One vector is turned by the same rotation once a tick. Each row is the vector after some number of ticks, and that number follows the row.
The counts run from 0 to 192.
[139 157 120 120 116 129 119 155 121  96 117 148 105 156 125  58 155 139
 102  93 103 129  95 171 141 149 173 150 181 163  97  58 145 141 156 137
  84 105 105  99 128 135 149  90 154 102 180 132 133 107 144  85 135 126
 126 143 105 185  91  98 135 117 130 135 132 139 164 121  70  76 139 148
 129 105] -> 65
[ 31  87 152 105 166 108 151 143 175 137 208 103 151 148  79 116 150 127
 101 130  87 130 157  94 136  70 100 128 108 122 148 170 149  88 171 111
 153 125 165 161  99 160 134 120 113 141 151 160 126 151 139 129 126 117
 148 135 175 124 140 138 109 140 131 124 106  78 133 174 105 136 102 146
  98 124] -> 8
[ 96 119 141 137 111  79 144 112 115 145 110 117 161  93 125 114 153 163
 128 199  90 142 122 150 134 164  94  89 113 143  93 126 150  97 160 136
 136  54 171 139 102  86  78  69 146 139 150 139  96 135 160  90 138 128
  87 150 121 109 113 121 151 136 151  92 135 101 153 178  76 134 123 131
 122 134] -> 149
[159 174 108 149 126 147 128 124  86 117 134 184 100 184 152 102 119 143
 125 108 140 119  98  93 135  85 133 141 128  98 116 115 150 128 148 184
 114 159  93  92 160 119 190 103 121 103 180 114 118 169 109 103  96 121
 115  81 109 162 110 118  85 141 128 142 173 138 125 150 154  76 126 141
 138 145] -> 185
[109 142 123 105 140 110 161 139 107 108 137 127 120 167 126 133 159 136
 123 137 100 126 148 125 182 132 118 122 107 170 112 117 154  77 170 113
 126  72 134 105 106 125 169  61 123 101 189 156 105 118 126  91  84 119
 126 160 137 164 114 126 133 107 141 166 112 123 142 163  67 104 116 157
 107 130] -> 159
[120 105 110 169 122 123 144 114 109 134 140 125 126  80 125 100 113  89
 114 118 107 134 101  89  90  72 121 132 121  71 143 156 155  89 100 177
 113 164 130 150 154 113 151 124 104 158 111 141 158 168 103 148 146 161
 104  87 116 114 147 157  94 185  98  72 141  95 115 151 166 123  99  99
 140 134] -> 106
[156  92 110  67 126 121 148  87 161 144 161 134 132 148 107 157 118 119
 175 161  75 107 131 147 147 124 114  55  59 131  92 117 127 161 141 119
 169 125 133 137 169 110  98  94 163 122 133 168 110 124 154  97 104  97
 134 116 129 148 134 142 102  67 133 158 135 152 122 150 147 106 134 135
  93 123] -> 165
[ 80 137 128 164 141 115 139 144 100 130 156 142 114 132 131 126 118 138
 114 131 153 163 125  80 122 104  93 100 139  96 149 145 153  48 174 174
 166 148 121 137 134  84 141  79 125 143 164 152 110 159 108  65 119 174
 149 115 128  83 132 143  95 181 165 100 147  63 143 151 167 151 104 123
 118 148] -> 25
[131 166 133  94 139 128 169  82  63 125 102 138 102 175 168 121 166 188
 124 108 187 154 174 136 100 158 120 121  88 137 117 131 121  98 138 159
 131  99 135 129 106 122 103  67 135 119 161 107 104 132 123 117  75 109
 138 129 126 115 124  82 158 146 143 150 139  98 159 107 120 115 125 117
 121 162] -> 43
[ 53 139 146 131 145  90 138 127 152 116 140 104 129  92 127  93 183 154
 103 113 106 184 135 123 108 162 111 106 167 137 128  93 149 124 158 144
 147  99 136 138  94 109  91 108 130 164 156 142 100 116 147 101 145 138
 142 155 105  98 122  95 147 153 166 110 143  67 161 121  90 148 127 110
 115 108] -> 141
[135 192 113 133 129 122 157 107  76 107 114 149  71 171 129  98 175 164
 145  75 158 183 149 143 118 135 150 119 129 137 170 150 158  79 138 166
 107 127 120 117 130 118 146  50 140 112 172 119 116 129 102 116  92 141
 150 128 107 148 137  99 155 130 147 142 161 143 130 116 169 118  97 112
 122 158] -> 39
[ 92 179 140 104 130 131 179  80 106 103 146 123 124 151 112 115 185 166
 149  57 139 179 168 173 107 135 108 119 103 135 145 120 121 156 138 150
 155 116 156 141 111 169 108  76 161 142 168 126 140 103 155 131 106 134
 171 181 111 142 151  95 151 150 137 144 153 111 162 109 117 118 127 122
 100 147] -> 47
[105 103 147 139 112 100 156 103 108 147 135 144 180 121 138  83 140 127
 131 181  93  89 119 145 127 132  94 139  85 102  67  86 127 174 152 150
 105  95 177 129 119 133 119 123 131 154 155  90 113 149 187 130 136 135
  93 150 124 138  96 141 117 129 153 123 129 117 169 172  54 100 153 136
 129 117] -> 72
[128 160  99 147  89 139 153  86  78 132 119 147 119 185 150  89 135 154
 122  86 176 123 107 137  85  84 112 170 114  78 134 156  96 116 131 141
 106 155 140 123 152 143 164  90 114  84 181 112 124 161 125 131 118 123
 120 104 108 139 145 108  81 143 119 107 144 136 126 156  87  90 156 126
 152 145] -> 189
[101 189 125  95 154 123 127 137 126  92 131 111  95 176 151 140 186 195
  95  70 146 166 152  92 114 141 142 111 138 154 115 125 165 118 143 141
 114 114  93 145  84 126 109 139 108 159 129 101 135 127  98 124  94 118
 172 132 145 124 122  61 169 153 132 132 160  85 135  82 128 153 120 117
 105 118] -> 129
[125 101  79  93 136 125 128 133 159 136 160 131 116 131 154 184  87 110
 134 158 126 129 111 102 122 102 136  69  95 127 114 155 146  67 133 113
 174 134 132 149 120  56 129 116 125 141 105 172 125 137  97  92 144 102
 124  71 163  90 128 152 103  99 112 100 139  91 112 142 119 158 100 125
 116 133] -> 15
[127 147 127 126 108 117  84 157 185 108 140 122  96 110  93 107 157 125
 115 106  56 197 104 148 125 174 191  80 186 183 117  94 166 109 144 122
 140  88 111  99 117  79  73 127 161 132 120 147  99 113 139  92 146 140
 119 126 113 142  92  85 148  91 142 123 152 138 114 129 118 135 106 117
 102 113] -> 143
[104 167 116 130 119 119 115 145 102 109 148 148  91 163 156 126 150 141
 111  96 153 186 113  90 114 117 113 123 166 113 153 138 142  60 174 165
 157 131 111  99 113  87 171  97 122  90 201 152  95 149  71  69 113 141
 166  97 135 109 138 103 101 136 139 122 133  87 132 158 128 125 100 125
 128 157] -> 26
[123  78  98 141 120 127 150 148 138 127 163 132 162 122 127 122  69  82
 112 141 112 104 110 122 133  47 127 121 118  98 104 136 124 103 157 140
 133 149 149 166 115 113 165 126 134 128 103 175 183 144 136 124 151 130
 119 111 142 130 143 176  62 145 106 105 105  73 143 150  91 114 110 156
 147 119] -> 93
[155 144 113 138 137 117 120 121 128  97 135 128 119 133 103 154  87 148
 126 116 135 168 115  93  94 127 152  69 107 107 134 176 141 103  98 148
 103 138 109 180 146  83 127 112 125 179  73  82 162 153  93 165 135 129
  97  99 135 127 119 128 137 153 103 108 166 107  94 102 170 177  85 116
 140 125] -> 118
[149 137 116  90 135 111 126 132 148 106 148 139 133 153  87 144 131 133
 155 150  50 139 117 134 155 167 142  58 108 163 106 115 167 127 138 126
 134  94 121 115 145 104 112  95 160 144 135 123 104 105 132 103 107 103
 101 127 124 173  84 124 153  59 146 168 141 162 103 133 127 128 107 154
  94 107] -> 156
[ 91  70 124 125 130 106 175  96 147 154 171 120 160 132 113 102 110 111
 124 145  96  87 134 131 132  54 106 144  76  93 111 137 131 146 144 123
 135 134 172 157 123 177 135 113 111 134 144 155 152 133 163 157 134 135
 118 165 136 157 148 156  94 124  96 125 117 113 139 165  67  95 136 145
 137 123] -> 85
[164  59  61 106 102 138 117 120 183 132 135 129 113 138 148 130 101  85
 126 110 123  95  93 116  96  48 169 133 111 100 121 122 128 110 133 121
 135 170 109 135 159 108 132 161 112 112 100 174 157 152 124 139 140 102
 108  60 138 138 135 139  68 101  55 122 132 137 103 144 122  93 119 117
 145 146] -> 96
[145 128 127 121  97 109 137 114 106 137 112 142 104 131 162  88 183 120
  96 157 107  97 117 153 123 121 144 168 126 136  89  90 150 153 142 146
  82  75 128  57 129 144 132 106 112  94 162 116 108 138 156 129 118 124
 105 131 101 190  89 115 134 107 116 127 134 147 146 158  76  37 141 105
 133 117] -> 69
[152 114  75  73 141 111 114 143 156 120 149 135  88 167 159 173 125 139
 111 135 135 112 132  78 143 101 161 109 128 141 134 130 155  55 148 106
 140 129 101 115 126  89 150 126 100 101 132 161 107 140  68  83 110  99
 142  68 156 113 124 142 109  91 116 127 142 104 106 143 138 136 106 123
 114 119] -> 14
[114  94 119  90 128 126 159 108 153 136 170 117 121 176 117 119 169 104
 104 107  78  83 155 112 131  47 128 173  96 108 107 139 132 142 148 118
 127 126 157 128 146 188 155 127  96 108 156 135 134 149 156 151 109 104
 147 138 140 175 131 139  93 109  94 161 122 140 135 176  83  76 139 139
 135 143] -> 86
[ 89 154 152 118 182 105 158 111 126  99 165  99 124 111 135 144 176 171
 115  98 129 154 163  90  98 122 121  87 120 121 103 135 135 123 134 156
 136 106 123 163  98 128  98 134 116 181 109 110 157 143 127 153 104 127
 167 144 139 106 130  86 151 202 130 130 147  48 143  94 160 182 103 105
 118 126] -> 128
[132 164  99 102 130 130  94 157 151  76 145 112  86 159 140 142 148 185
 114  89 125 187 140 106 123 156 184  72 162 154 121 126 151 114 114 113
 118 111  69 164  94  79 106 144 146 159 102 126 137 108 106 117 114 106
 153 108 130 125 113  92 164 137 116 140 160  97 119  88 121 170 117 141
 123 119] -> 130
[156 101  85 108 106 164 118 132 165 115 163 162 126 169  93 143  93 109
 172 126  95 115 106 146 162 112 142  68 125 126 108 111 122 157 162 136
 178 134 107 150 143 102 158 116 163 118 157 187 112 124 134  80 117 102
 138 123 136 157 142 142  98  85 135 166 126 136 138 152 103 118 153 171
  79 117] -> 169
[134 142  95 107 145 145  70 135 162 118 159 153  87 173 143 145 109 140
 138 129 115 162  96  70 112 130 143  63 146 117 134 118 150 105 143 149
 181 164  87 120 152  68 128 142 127 139 138 135 112 150  96  87 120 110
 145  82 144 114 126 117 110 138 138 137 154 119 104 141 168 146 102 127
  95 128] -> 23
[192 134 112 116 117 117 119 139 131 114 142 153 141 147  96 119 103 100
 152 168  62  76 116 135 157 112 171 106 101 128  91 108 155 128 119 141
  76 117 121 126 148 117 146  97 142 145 115 125 142 153 126 134 122 103
  80 118 134 196  82 182 111  88 110 149 131 176 124 155 101  89  93 156
 129  93] -> 79
[145 144  87 123 107 142  88 141 139 114 123 136  76 162 138 140 115 138
 147 101 157 192  94 105  97 124 158 115 160 136 171 150 147  56 143 131
 146 153 106 139 151  73 134 109 137 106 155 174 108 145  92  82 126 119
 133  92 126 121 142 116  98 104 128 115 155 140 117 146 142 145 118 119
 124 137] -> 27
[137 130  89 147 113 143  79 151 161 101 153 120  91 163 111 110 125 115
 116  62 117 153  80  88 106  69 159 146 187 102 131 136 156  88 142 146
 112 165 103 134 147 127 172 159 112 119 146 134 137 164  97 135 148 118
 121  83 129 152 132 115  89 133  95 131 144 124 101 145 124 137 122 123
 161 123] -> 104
[ 93 107 145 122 129 101 151 107 148 166 152 115 161  90  75 110 158 108
 164 161  29 136 128 152 129 157 112 100 105 148 122 125 145 142 144 128
 154  82 180 132 145 122  76  78 171 181 139 138  95 112 178 115 146 125
  93 161 120 136 123 146 139 113 161 113 128 131 146 167 113 120 104 118
  84 124] -> 153
[139 176 120  96 141 124 169 129  91  82 110 155  79 171 165 134 145 176
 106  95 162 157 153 148 136 161 151 107 128 153  84  79 151 133 152 148
 102 105  83 101 107 113 135  92 155 119 154 132 137  93 123  83  82 109
 156 147 119 162  96  94 145 129 138 147 154 112 176  82 124 126 133 126
 120 131] -> 52
[153 104 124 121 108 115 129 105 120 144 125 153 164 122 125 104 120 133
 147 199  84  97  92 156 132 157 134 105  76 114  75  93 119 180 119 143
 103 104 144 138 140 105  93 127 131 157 129 103 119 141 178 129 156 123
  71 128 118 163  80 148 103 111 149 115 144 157 139 171  61 106 153 128
 136 109] -> 71
[147  84 116 137 127  95 170 140 118 134 138 138 178 125 124 112  78 102
 122 208  84  63 117 134 159 102 133 113  72 113  73 115 143 132 120 143
  91 102 146 131 131 125 145  93 129 153 105 140 166 140 154 134 120 106
  85 120 129 175  97 187 109 140 119 117 138 110 132 155  77  97 110 158
 129 102] -> 80
[126 106 130 121 131 105 184 124  84 139 153 137 165 135 139 113 129 118
 102 181 106  57 151 116 151  85 111 144  61 112  86 106 148 108 135 139
  92  94 156 128 123 139 167  87 102 122 145 115 152 154 152 143 113 130
  94 147 146 154  97 159 103 135 108 131 117 101 161 182  76  74 125 143
 148 115] -> 81
[ 77 142 147 115 128  89 158 110 124 141 119 108 128 121 132 101 194 147
 111 167 115 147 149 138 121 144 112 134 115 157 113 116 138  97 172 119
 138  54 160 114 113 125 104  56 116 119 183 111  85 124 145 107 125 126
 124 146 124 122 114 102 145 120 157 128 116 107 147 175  57 106 135 111
 101 130] -> 150
